In the data rows, 500 means zero.
Each row of this table is followed by its label. One hidden rule gives the labels. It looks at one to three of the table's principal directions, none of them among the few with the most spread.
[503 437 664 330 488 355 244 452 608 148 594 709 112 409 430 652 743 966 639 275 682 895 140 573 433 644 108 495 496 293 418 755] C
[585 567 411 256 414 575 613 437 616 373 519 446 824 463 383 256 254 320 398 556 301 507 842 241 742 455 778 395 460 648 514 291] X
[593 482 374 503 562 593 629 495 507 459 494 256 740 573 568 506 378 307 414 769 427 353 728 108 510 419 613 351 501 656 503 370] F
[516 655 467 574 344 466 207 690 382 428 470 377 221 590 346 568 693 742 606 563 698 510 618 630 377 505 442 496 403 513 537 635] F
[361 634 437 440 506 468 239 611 334 532 479 644 385 534 466 356 497 512 367 480 469 517 495 812 544 634 545 450 461 378 522 572] M
[424 422 516 743 486 568 503 589 454 645 465 569 556 382 528 497 529 519 588 313 550 495 379 940 457 434 532 630 430 492 455 408] F
[652 409 608 366 538 407 522 360 655 293 533 454 369 526 494 667 618 697 626 530 613 687 377 138 418 594 213 485 597 498 454 713] F
[541 415 568 392 399 420 560 559 548 320 634 623 473 568 376 592 491 749 471 447 557 537 470 351 616 398 574 451 534 396 428 460] X
[622 400 632 274 425 278 471 364 810 101 540 628 244 444 390 655 748 869 732 317 544 794 291 134 470 423 261 464 464 322 399 583] X
[551 558 608 388 392 437 508 474 584 382 584 501 378 508 370 597 553 597 549 520 550 516 583 323 508 458 433 505 557 521 564 529] M
[452 483 409 624 545 566 443 507 447 683 386 476 635 507 632 357 464 368 489 511 464 480 469 776 442 591 531 550 432 564 468 495] X
[551 452 416 490 539 424 490 482 627 351 419 461 560 416 470 450 547 541 602 450 408 560 528 366 493 433 505 395 360 479 425 420] X
[543 353 741 484 467 397 395 422 573 514 488 711 276 514 545 660 732 782 711 317 715 763 115 736 350 679 144 727 641 373 404 817] M
[459 664 514 460 293 683 579 532 328 650 603 344 514 567 478 437 317 388 364 629 526 333 751 563 611 454 744 601 503 679 654 412] F
[497 529 680 569 461 434 239 573 420 675 403 599 379 529 482 598 708 512 671 542 650 527 463 893 281 700 209 678 647 499 517 766] F
[477 643 546 527 270 691 611 485 453 581 560 263 336 474 506 514 490 476 559 511 530 440 629 536 530 353 617 663 424 670 651 418] G
[633 364 652 274 471 359 727 422 747 213 660 665 473 517 318 646 509 736 534 382 501 639 428 046 665 397 455 442 665 382 431 510] F
[491 449 570 321 464 288 444 557 482 418 540 748 496 530 329 436 444 723 462 412 457 546 498 588 638 601 539 448 527 347 417 593] F
[438 609 416 565 521 613 423 554 388 449 548 345 415 441 513 503 462 482 424 557 531 468 573 542 487 486 510 424 403 574 582 451] F
[568 358 321 552 628 496 661 572 489 496 467 435 949 556 512 405 270 358 361 658 364 320 700 282 603 432 750 295 464 565 381 300] F
[507 370 473 529 616 352 431 562 481 446 417 631 469 496 495 525 590 654 563 402 487 567 333 546 477 535 451 441 473 302 354 582] G
[429 542 461 630 535 551 408 497 362 768 401 437 509 596 687 460 518 330 461 641 528 383 464 731 348 619 456 584 500 562 539 583] X
[526 355 686 512 558 319 589 419 593 531 540 707 409 523 501 699 611 629 583 409 588 520 257 446 414 524 293 586 664 359 455 634] F
[514 491 400 615 571 579 626 523 529 442 552 367 526 506 518 565 468 465 443 533 510 443 512 289 511 364 559 405 477 543 520 385] F
[489 450 385 587 537 476 478 639 492 426 460 463 451 573 504 517 587 597 511 511 466 490 454 454 502 392 558 388 425 406 417 460] G
[596 630 421 562 327 712 407 547 416 605 429 199 557 621 524 433 496 406 548 691 632 474 742 525 423 525 589 602 464 758 563 531] M
[500 569 422 558 664 605 603 467 477 611 522 461 692 523 529 473 358 174 319 614 460 371 615 343 529 518 560 433 652 586 591 433] M
[471 687 487 370 182 611 372 628 447 234 659 388 208 493 306 492 531 802 496 431 604 605 644 514 639 334 664 487 321 524 580 404] M
[478 693 302 631 396 792 385 586 262 602 434 047 637 445 590 362 348 271 449 760 503 323 892 626 445 471 708 476 255 832 621 332] F
[415 664 301 642 373 676 384 672 319 611 437 245 591 517 525 328 411 352 429 658 442 311 802 734 502 404 767 456 269 681 574 299] M
[581 469 546 514 520 471 547 437 541 500 502 415 526 539 523 617 526 478 546 617 568 450 537 293 401 510 399 505 560 571 515 550] M
[597 541 559 523 404 573 501 530 517 551 469 332 564 539 463 560 541 408 606 661 553 437 708 434 421 482 458 566 571 678 550 523] F
[555 441 417 497 499 594 502 490 448 416 489 282 736 415 567 453 349 464 493 646 476 460 681 425 493 505 571 411 344 678 457 376] X
[396 801 308 542 286 713 340 717 367 318 578 209 254 445 356 418 509 564 438 529 496 454 792 565 598 260 755 381 215 602 654 269] F
[600 524 661 158 237 413 593 423 733 154 617 535 383 378 251 511 525 743 655 365 413 667 648 206 691 339 546 500 442 491 510 405] X
[474 471 290 902 568 612 645 646 284 909 349 281 824 607 640 445 366 198 430 687 479 096 683 642 409 369 815 522 416 640 494 310] C
[542 456 428 639 575 509 517 473 531 505 411 308 645 394 573 528 504 391 596 596 467 407 603 426 364 449 455 443 370 631 488 396] F
[364 882 408 424 446 603 268 566 397 491 542 586 384 386 277 291 427 300 325 385 461 502 742 720 635 516 670 467 472 496 716 402] C
[600 431 330 615 606 421 401 572 546 272 406 274 456 532 524 614 656 650 615 629 551 510 513 181 337 415 401 289 327 487 396 500] M
[554 334 433 437 658 408 653 457 604 414 470 647 673 502 501 441 429 515 456 386 376 571 376 288 630 478 587 398 538 345 355 461] G
[573 465 385 581 529 590 569 503 488 530 430 284 638 556 594 484 462 406 514 644 488 436 595 336 457 461 570 461 447 620 469 452] X
[496 423 477 638 403 575 402 651 354 704 353 425 693 510 568 389 484 481 613 558 495 439 597 944 446 553 597 613 399 602 401 492] G
[495 496 528 487 564 594 461 463 450 493 511 484 499 427 563 520 482 447 489 488 534 580 440 554 482 579 417 529 547 515 508 548] F
[498 465 569 384 470 458 424 536 485 459 467 590 481 452 458 449 525 575 567 441 437 600 491 642 555 573 464 525 513 436 442 573] G
[578 517 573 465 511 589 538 431 588 550 481 439 476 574 555 548 579 380 556 580 533 579 480 380 446 568 346 585 686 583 540 635] C
[484 452 495 475 498 443 478 547 508 444 510 589 481 514 466 484 515 612 494 438 486 547 435 548 546 499 514 468 481 415 440 508] M
[516 443 497 583 460 569 701 510 526 561 555 409 639 543 543 564 422 416 464 587 480 346 575 366 523 341 623 504 516 591 516 338] M
[503 596 563 266 180 443 569 481 664 216 632 536 467 316 222 406 422 690 575 314 384 543 749 408 730 248 748 480 277 529 551 205] X
[486 480 577 483 482 509 701 415 597 554 592 595 420 572 528 575 508 475 449 427 505 491 355 358 556 405 517 579 633 441 546 483] X
[362 558 320 700 578 627 631 483 396 856 419 350 850 475 692 259 235 064 321 668 284 178 704 739 503 499 733 479 365 731 593 258] M
[499 584 440 474 515 575 500 456 508 494 497 444 476 512 525 453 486 398 447 514 484 521 522 403 520 492 540 490 504 522 552 482] X
[463 478 422 726 511 595 540 570 510 541 470 386 526 433 551 529 544 462 559 461 512 443 481 618 433 353 537 506 387 559 498 355] M
[571 477 601 407 423 523 420 416 547 378 522 456 320 497 536 602 625 678 624 468 640 694 370 436 424 564 313 587 513 501 482 651] M
[473 526 510 422 428 425 480 553 460 488 533 595 470 528 387 425 443 622 455 442 481 498 541 593 607 531 596 490 479 448 491 525] M
[344 541 745 369 430 394 318 457 505 439 643 916 092 413 423 573 653 784 505 154 628 758 110 912 529 628 265 663 601 235 537 692] C
[651 283 430 407 697 357 577 450 586 399 422 525 836 576 543 482 405 475 474 651 409 497 532 143 511 602 475 313 565 473 318 540] F
[415 514 438 341 492 543 545 455 476 419 544 560 584 387 520 311 318 466 373 407 317 546 521 549 701 489 690 432 372 460 489 350] X
[578 457 364 529 623 487 594 438 496 589 408 342 899 522 579 402 304 223 417 750 378 290 759 267 466 539 613 370 460 674 482 381] X
[423 278 494 604 830 259 394 506 483 660 390 914 765 506 597 449 475 425 406 420 447 485 218 811 415 747 344 426 623 274 320 608] G
[547 330 423 461 635 360 640 434 521 385 530 530 659 517 537 518 363 607 407 524 457 452 435 209 553 493 568 338 435 423 382 447] F
[467 551 421 619 669 640 383 516 327 756 384 463 599 580 666 424 470 217 395 625 536 463 469 700 400 708 444 551 632 548 526 643] X
[595 488 527 445 459 490 339 529 428 542 398 403 604 573 521 484 522 483 582 696 554 499 648 540 396 667 414 524 530 605 456 648] F
[368 651 340 588 610 639 629 520 462 547 571 457 521 408 471 363 328 287 284 427 361 403 577 518 661 404 696 396 455 536 634 306] M
[661 312 608 337 318 460 730 429 712 076 658 352 410 414 421 714 540 908 686 435 544 644 475 006 586 238 497 444 365 514 396 371] F
[504 321 426 574 701 349 535 531 511 480 489 658 660 587 552 549 471 544 399 522 492 442 348 394 477 522 490 349 543 348 360 496] C
[548 463 409 265 644 344 632 430 602 299 509 616 540 492 378 363 377 565 395 405 298 595 499 134 736 536 607 300 511 341 428 520] G
[444 607 650 720 537 511 297 519 384 820 363 489 135 564 617 684 833 416 690 523 691 493 296 851 173 649 138 761 676 467 608 838] G
[514 596 660 491 460 630 454 467 499 577 492 405 418 394 502 577 585 338 627 548 527 538 589 619 412 559 303 645 632 641 622 588] M
[414 408 384 817 736 469 491 546 354 936 274 613 869 453 648 346 401 153 464 485 407 281 472 951 383 617 589 562 497 494 430 451] M
[436 547 385 668 594 673 688 465 510 657 511 372 608 476 613 439 389 229 386 520 416 379 519 487 526 407 611 495 494 620 593 341] M
[485 532 609 540 265 638 707 443 569 577 590 314 436 485 567 585 505 453 586 553 495 389 582 467 487 286 565 656 449 685 616 335] M
[560 375 839 325 541 474 757 226 769 464 625 718 399 386 540 714 588 459 620 324 503 691 214 285 511 506 194 696 821 430 539 606] F
[458 680 438 501 434 585 482 497 462 496 549 380 489 446 436 443 416 377 417 552 483 402 710 467 531 432 614 467 418 621 641 368] X
Here are more rows. What is the label of each one?
[497 658 485 389 388 577 409 504 497 346 556 388 427 384 375 430 457 524 504 492 488 560 699 485 572 482 539 459 395 605 595 434] F
[444 487 394 601 358 407 377 734 412 522 390 491 494 543 420 395 569 668 590 480 427 402 609 782 516 378 704 456 264 431 400 401] G
[516 400 664 552 510 472 557 397 567 526 555 566 290 525 595 708 650 651 602 410 669 611 190 493 374 532 250 652 619 437 493 667] M
[494 422 642 559 567 528 595 393 539 700 462 538 505 535 694 634 595 302 564 567 501 449 341 504 357 521 323 650 684 499 523 571] M
[459 607 450 456 501 435 279 587 448 456 456 562 464 501 404 418 536 501 472 526 477 507 602 632 489 576 489 418 460 460 515 534] M
[474 667 458 449 265 559 580 562 444 526 578 404 515 527 345 389 356 483 420 528 454 342 804 485 658 341 821 514 392 615 617 313] M
[394 581 512 540 335 561 573 581 421 607 592 518 427 570 480 491 451 494 403 494 494 349 552 631 582 345 706 562 470 500 584 360] M
[373 459 389 672 688 391 306 600 367 732 338 669 707 500 594 353 469 329 420 536 409 365 464 933 396 664 494 438 452 423 427 507] X
[575 381 470 477 546 316 324 495 582 308 379 467 401 495 530 553 691 754 693 511 531 643 380 417 345 572 287 407 353 415 351 638] X
[561 429 443 410 639 405 573 501 627 303 498 618 524 480 397 495 516 562 484 385 412 615 431 218 621 448 521 354 553 334 408 487] G
[645 548 439 452 521 636 533 530 540 268 536 301 470 482 396 590 527 521 534 536 573 610 627 107 554 403 518 410 551 555 510 489] G
[502 432 420 464 694 413 542 430 562 356 496 550 567 403 515 485 447 489 443 448 403 538 426 296 536 503 475 335 452 404 444 448] F
[439 678 407 475 335 632 480 555 475 364 585 299 311 473 446 457 491 564 459 510 481 490 641 441 578 332 650 445 312 581 613 349] M
[545 385 543 562 499 505 618 396 620 556 449 443 566 478 628 543 548 471 623 496 486 515 400 456 411 466 415 585 481 565 459 483] X
[382 772 295 546 576 553 145 694 303 586 380 498 595 444 365 209 418 259 352 567 397 425 814 896 531 663 616 359 414 556 590 480] F
[487 457 463 621 435 542 596 485 485 639 472 406 560 559 613 489 476 473 517 541 512 394 482 552 450 426 594 572 415 575 491 423] X
[435 559 601 701 549 575 329 503 394 814 391 521 308 558 661 592 714 365 601 514 658 519 295 894 246 668 225 735 658 504 569 755] X
[589 403 559 390 444 429 494 450 525 396 518 501 581 507 483 536 465 642 549 541 553 548 524 390 494 548 469 493 478 521 425 538] X
[442 557 387 734 427 616 403 690 317 795 301 302 700 482 559 339 476 274 586 641 399 277 773 943 416 473 676 568 341 677 506 385] G
[504 517 351 496 452 483 526 527 461 515 434 338 654 543 528 364 387 441 458 651 376 350 711 412 530 448 697 393 313 598 483 367] X
[380 650 544 290 302 491 405 580 461 351 670 670 245 534 335 414 472 718 366 366 489 595 497 640 714 470 626 482 467 383 569 482] M
[506 615 423 454 391 549 601 520 450 532 546 370 567 577 436 417 356 415 386 619 446 337 752 335 609 405 745 457 449 608 588 375] M
[518 395 715 458 394 336 576 493 665 385 604 732 169 579 422 757 759 823 647 307 623 628 185 399 476 363 333 612 636 264 452 606] X
[451 567 570 431 505 484 386 465 518 472 474 574 298 417 495 494 620 523 574 391 482 634 393 628 474 563 358 559 516 418 534 602] G
[368 514 330 470 700 407 538 503 418 649 432 663 664 521 527 204 282 343 260 463 247 416 490 660 673 658 673 362 466 401 475 495] G
[337 663 285 614 296 632 368 734 270 630 380 291 513 450 502 212 419 447 492 528 313 327 782 959 593 358 890 482 115 591 530 257] G
[489 525 674 415 608 479 485 389 508 516 587 663 309 505 515 660 576 473 457 458 604 599 298 439 454 638 241 579 770 398 576 713] F
[502 522 621 394 487 519 470 460 506 414 589 575 357 467 465 594 544 569 499 443 574 615 417 469 518 544 379 547 613 449 536 590] F
[566 441 558 331 524 289 458 517 668 146 548 653 198 471 298 591 681 907 623 284 519 771 312 279 583 491 334 390 510 263 401 664] G
[441 662 551 367 365 505 367 514 548 290 549 519 184 336 344 477 620 658 596 309 474 673 510 581 573 427 462 510 382 432 580 482] G
[563 566 531 434 416 622 565 446 499 525 557 416 401 632 512 529 499 500 465 543 609 563 490 345 533 521 510 596 627 564 562 606] X
[390 525 417 741 348 743 605 580 397 686 490 182 390 527 704 470 511 490 541 558 489 392 481 774 452 348 617 617 293 686 561 379] G
[543 428 651 331 420 406 552 520 581 334 630 702 470 488 322 563 488 719 511 370 531 616 464 445 642 485 488 503 613 398 449 530] F
[616 432 503 378 489 403 473 470 593 321 463 457 531 522 465 539 555 606 594 571 490 567 551 230 476 503 440 420 473 488 417 539] M
A new table starts here. Its rows get labels from a new hidden rule, each label after its row.
[523 548 337 160 271 452 481 631 389 517 490 488 764 637 441 438 409 506 569 598 435 312 519 488 466 584 417 392 372 371 630 647] W
[479 415 340 572 958 504 302 550 561 380 609 516 429 498 458 499 430 525 521 000 537 752 523 508 431 542 643 566 527 562 496 101] W
[463 408 115 203 212 552 543 484 489 296 491 511 807 623 397 529 443 494 540 460 540 424 544 507 620 247 524 526 468 518 535 277] V
[784 507 431 776 690 630 543 444 574 574 528 647 370 534 402 484 473 513 518 368 660 707 602 518 607 324 658 631 530 555 563 198] V
[497 549 985 741 859 501 757 349 630 435 464 291 321 212 595 578 580 584 379 589 586 515 421 380 470 753 442 651 553 699 352 781] I
[425 359 265 503 166 533 517 744 367 680 463 811 951 855 407 344 557 427 722 011 404 405 556 608 397 347 573 437 598 496 678 280] B
[528 532 538 826 626 554 472 331 550 551 522 510 330 384 521 567 584 520 459 562 536 657 468 484 425 593 597 616 482 658 369 629] Z
[311 560 354 146 418 409 520 539 406 363 406 413 764 496 502 403 438 497 558 777 345 158 495 497 511 525 392 261 372 371 612 711] V
[330 567 396 000 423 440 442 597 408 486 322 287 668 560 543 452 455 465 453 846 415 161 505 450 437 575 387 201 379 440 743 786] W
[556 473 152 348 532 507 333 501 444 580 480 681 656 636 429 460 581 520 429 311 467 260 528 526 608 464 561 369 414 433 347 442] E
[477 469 251 070 481 496 334 650 432 612 539 547 785 661 367 426 364 447 573 433 408 714 554 547 569 389 507 427 415 383 557 331] W
[399 478 354 485 308 480 435 524 409 452 430 517 657 543 406 425 486 504 729 706 418 401 491 544 558 486 343 366 377 506 548 571] V
[642 399 496 738 503 601 407 596 502 612 590 543 448 472 438 569 469 425 472 392 627 704 550 510 550 445 478 587 483 494 560 277] V
[553 399 296 282 541 532 422 581 419 619 543 704 598 569 369 451 427 429 737 362 426 491 525 560 602 218 478 587 453 466 516 322] V
[488 509 545 522 456 444 729 528 674 320 416 329 658 276 637 404 441 543 397 999 415 534 477 546 430 569 587 412 462 479 430 867] E
[329 507 153 040 070 404 206 628 310 390 444 541 876 684 406 391 331 442 583 702 311 312 553 566 528 406 350 135 362 225 815 641] W
[668 385 443 725 611 566 332 453 506 580 576 621 358 552 446 524 504 437 567 268 616 654 495 534 581 302 621 660 614 556 443 093] V
[532 516 410 739 305 505 382 450 483 429 487 458 702 496 495 484 536 560 610 600 508 666 463 534 539 540 408 440 506 571 517 642] E
[377 543 781 450 538 419 637 430 516 352 374 622 585 498 614 530 618 549 445 376 484 242 467 445 406 998 349 543 531 547 444 861] Z
[501 534 759 770 645 477 606 436 583 574 529 500 219 326 545 582 600 498 408 603 661 380 465 443 426 411 510 503 533 529 313 826] I
[339 533 830 243 235 390 721 396 596 225 298 146 733 799 576 489 509 442 379 999 355 342 439 413 354 517 336 372 302 396 622 853] B
[635 546 424 655 514 591 521 468 574 598 587 639 324 569 450 473 482 488 585 210 454 508 570 576 505 366 641 527 567 511 319 140] W
[522 510 435 238 000 550 459 590 389 592 414 612 736 546 435 360 479 447 641 548 388 236 572 468 548 345 540 580 445 375 651 353] V
[342 548 639 563 450 407 641 443 498 321 461 351 555 435 499 509 508 526 416 697 476 419 453 480 457 555 437 384 489 456 585 630] I
[449 570 578 215 407 473 545 446 526 407 483 598 509 557 502 439 506 524 546 670 431 402 503 422 404 459 498 469 433 547 534 574] B
[418 499 349 267 246 468 499 616 423 367 439 421 598 742 483 445 476 475 582 737 360 210 473 542 536 503 417 278 447 452 702 452] W
[747 290 000 374 123 596 009 774 285 769 606 999 827 821 321 412 407 293 713 281 433 730 654 651 837 036 670 475 447 222 581 164] V
[741 400 504 999 871 617 554 363 611 727 594 582 168 531 355 602 553 505 524 280 662 999 510 592 572 395 730 776 662 627 282 354] E
[505 509 751 848 627 490 790 368 595 317 526 256 000 285 624 663 727 667 454 603 706 876 386 325 357 467 531 449 563 556 332 514] Z
[465 531 182 142 269 432 497 518 394 575 480 795 559 668 469 437 425 474 570 703 305 364 518 566 559 311 462 430 458 352 523 503] W
[592 565 718 795 571 437 246 403 581 653 630 306 162 168 428 454 567 568 485 436 613 857 511 456 560 448 570 718 634 513 496 435] I
[727 534 329 821 584 468 439 465 657 541 517 835 311 332 452 588 570 466 538 346 526 431 507 525 417 505 560 583 464 528 678 104] I
[527 501 409 543 586 494 395 467 540 629 501 439 489 364 478 523 520 479 503 368 479 537 485 491 511 615 466 546 518 552 381 595] E
[464 485 634 999 596 570 435 352 661 366 501 523 287 465 510 535 591 517 395 480 567 730 480 486 526 609 588 589 534 684 324 510] I
[547 418 433 833 639 543 562 493 632 580 494 457 709 579 597 470 531 522 424 093 539 404 456 408 439 696 289 543 669 586 351 469] B
[389 501 235 184 059 465 428 690 348 413 410 486 870 707 440 363 342 457 613 570 351 297 521 572 476 332 441 167 346 299 744 457] W
[520 407 095 817 424 593 235 524 488 495 567 742 526 444 487 507 503 481 613 290 514 537 663 595 611 490 599 617 477 429 454 286] E
[554 601 622 271 532 452 520 464 491 512 370 301 718 524 610 477 464 556 411 560 410 307 447 428 385 614 539 395 616 591 308 826] B
[712 624 822 958 988 461 612 221 618 375 503 682 530 161 729 687 549 546 335 634 708 872 443 464 369 632 544 582 602 540 319 294] I
[523 369 431 441 057 534 306 555 499 380 545 657 806 617 478 457 358 520 438 741 468 263 573 494 392 418 470 405 296 499 751 484] W
[607 458 539 559 593 546 471 503 569 639 573 514 307 466 500 526 504 449 390 201 576 606 537 465 504 419 625 564 627 478 449 303] E
[613 386 414 316 439 566 330 553 499 591 577 579 422 582 420 447 469 396 618 256 575 730 527 541 479 291 662 548 549 524 479 280] W
[218 676 999 540 546 364 979 288 571 441 441 404 369 278 523 688 570 531 370 618 438 330 425 436 341 767 431 470 501 621 635 982] Z
[453 558 925 485 410 471 490 585 507 345 512 661 731 580 561 500 482 507 297 476 572 538 439 451 489 543 449 541 505 617 451 731] W
[373 555 816 569 809 475 673 276 604 401 395 408 270 277 631 544 615 530 356 779 610 527 406 342 339 748 490 421 558 623 322 706] Z
[270 619 352 299 249 436 422 557 438 382 308 331 789 703 444 458 469 477 469 869 353 407 499 496 456 546 348 101 347 414 773 607] W
[636 295 000 454 277 676 514 534 422 640 733 639 143 761 516 506 490 446 491 035 642 999 668 625 648 588 606 795 468 549 144 237] V
[427 528 510 481 430 541 532 581 506 450 478 518 649 406 606 495 500 540 444 694 504 367 491 415 494 530 555 529 531 434 552 443] E
[505 481 453 474 495 509 410 499 516 518 531 495 414 482 539 497 554 501 468 501 490 586 512 515 489 477 463 477 534 476 511 400] I
[491 645 999 862 518 460 774 374 452 440 467 257 657 670 631 588 557 499 515 687 510 419 408 463 371 915 544 514 531 625 641 577] B
[672 412 549 721 664 516 714 361 612 623 531 490 342 435 524 525 543 516 327 358 600 599 484 475 555 465 542 688 531 650 440 562] E
[320 526 704 472 552 445 744 602 461 332 469 142 596 430 571 570 604 534 361 746 542 231 410 494 553 645 293 335 483 521 693 650] I
[555 523 759 576 523 466 615 345 463 600 462 326 490 319 587 502 600 574 337 391 522 490 468 447 497 723 504 507 479 494 445 580] I
[487 574 903 704 681 506 775 374 551 591 517 225 450 257 684 619 607 667 195 539 541 253 409 449 365 537 425 686 478 632 391 493] I
[562 534 742 860 685 442 810 264 516 490 408 286 203 413 575 555 536 589 151 336 615 389 438 442 569 700 371 561 506 564 406 464] E
[648 447 780 814 636 574 475 347 599 519 515 319 186 435 415 491 496 504 474 057 638 763 546 489 520 502 610 649 550 461 383 442] E
[737 454 657 511 601 627 371 483 589 774 716 617 356 621 375 568 612 371 675 062 666 955 607 550 646 677 602 780 616 473 123 278] E
[461 620 876 682 711 495 714 359 600 378 488 223 217 310 617 595 589 541 329 715 558 555 399 421 390 614 418 607 565 558 411 667] I
[484 625 516 454 426 528 605 554 501 517 591 464 577 359 516 535 511 534 435 501 537 482 553 533 479 638 536 345 531 516 540 666] I
[365 589 582 174 254 404 751 518 499 307 406 144 619 356 554 463 510 557 320 849 424 393 570 497 433 520 197 112 539 482 565 377] I
Here are more rows. What is the label of each one?
[738 346 087 264 543 550 394 585 306 659 440 999 501 510 372 464 440 446 787 189 542 605 553 546 603 323 565 375 489 383 672 225] >> V
[518 510 483 495 536 555 452 405 606 631 427 536 678 588 526 508 507 526 662 280 704 545 593 620 574 198 381 784 498 529 383 550] >> V
[483 489 426 327 528 526 402 540 456 569 452 535 696 487 492 477 467 492 513 474 477 456 504 481 541 483 451 508 462 509 458 556] >> V
[499 496 308 564 640 483 552 491 515 433 475 511 423 465 456 531 550 495 480 554 558 542 437 475 571 598 501 599 538 486 355 337] >> E
[600 294 000 367 530 636 474 483 432 755 589 551 857 679 399 493 360 345 794 164 266 560 675 537 558 064 541 263 420 179 415 501] >> W
[469 572 999 803 911 410 799 298 602 399 415 244 095 372 627 620 756 661 250 794 584 516 406 377 341 901 374 640 479 677 242 698] >> Z
[452 450 039 373 000 456 099 621 291 340 510 720 822 788 473 366 475 385 661 475 442 000 528 650 535 179 479 131 325 328 653 607] >> W
[516 432 190 209 265 474 352 594 318 511 487 674 801 668 433 404 382 431 643 495 413 497 528 582 523 319 489 380 397 382 688 323] >> W
[666 307 888 637 687 593 447 516 553 594 633 670 232 505 507 556 539 566 695 167 596 789 533 494 560 366 635 999 584 533 262 023] >> E
[425 582 182 381 430 504 431 695 328 361 579 545 662 564 499 450 434 540 607 729 463 270 546 625 549 460 407 318 519 342 718 610] >> V
[421 544 470 500 227 527 497 557 409 400 423 464 588 538 536 404 480 478 599 686 495 339 528 472 575 482 464 462 469 330 418 389] >> V
[580 560 181 543 395 655 212 702 402 489 559 488 710 662 393 470 363 475 579 345 531 454 616 602 538 457 586 548 484 339 623 347] >> W
[480 469 639 587 533 510 609 371 590 549 600 609 302 423 578 632 525 491 358 870 541 873 496 418 624 505 388 741 676 508 507 680] >> E
[445 577 681 679 674 411 587 505 594 514 509 346 411 444 732 416 660 503 450 503 553 683 381 456 341 800 389 454 510 494 508 706] >> Z
[544 480 610 927 925 462 744 358 695 486 530 280 226 241 562 667 635 558 371 463 688 628 425 442 453 707 458 770 636 736 353 759] >> I
[289 635 847 793 551 448 533 592 648 572 424 317 272 211 648 596 607 585 326 236 444 618 440 414 457 304 616 512 438 721 351 922] >> I
[500 554 424 354 488 460 408 684 464 550 436 543 212 631 493 539 479 444 377 343 495 616 452 557 517 353 452 618 537 552 401 450] >> W
[604 398 173 000 409 484 523 484 449 533 434 449 644 499 483 557 475 502 615 592 362 309 432 649 568 471 674 464 520 378 542 511] >> V
[486 501 051 482 492 625 298 568 393 678 596 894 367 487 461 424 347 413 633 025 526 732 535 517 770 279 559 507 394 545 475 116] >> V
[191 648 440 000 355 400 655 529 436 329 351 339 999 590 436 490 465 502 495 789 312 000 499 499 509 493 365 348 347 444 678 656] >> W
[416 546 518 415 555 554 503 604 433 428 459 602 752 412 469 508 512 536 511 739 358 380 520 454 455 582 466 499 450 425 559 410] >> I
[609 367 000 684 233 614 170 466 456 601 616 838 564 514 414 496 440 373 631 000 424 465 568 652 610 182 620 458 439 512 436 205] >> V
[519 411 620 712 482 510 501 473 569 513 482 546 378 485 585 474 471 487 602 568 577 472 561 448 550 538 593 567 477 533 367 333] >> V
[241 567 764 687 636 407 857 480 529 416 475 296 442 315 493 503 606 638 306 811 495 326 423 408 391 554 501 525 476 467 452 841] >> I
The hidden rule looks at only part of the columns. Which column or columns, counting from 0, in order?
13 16 24
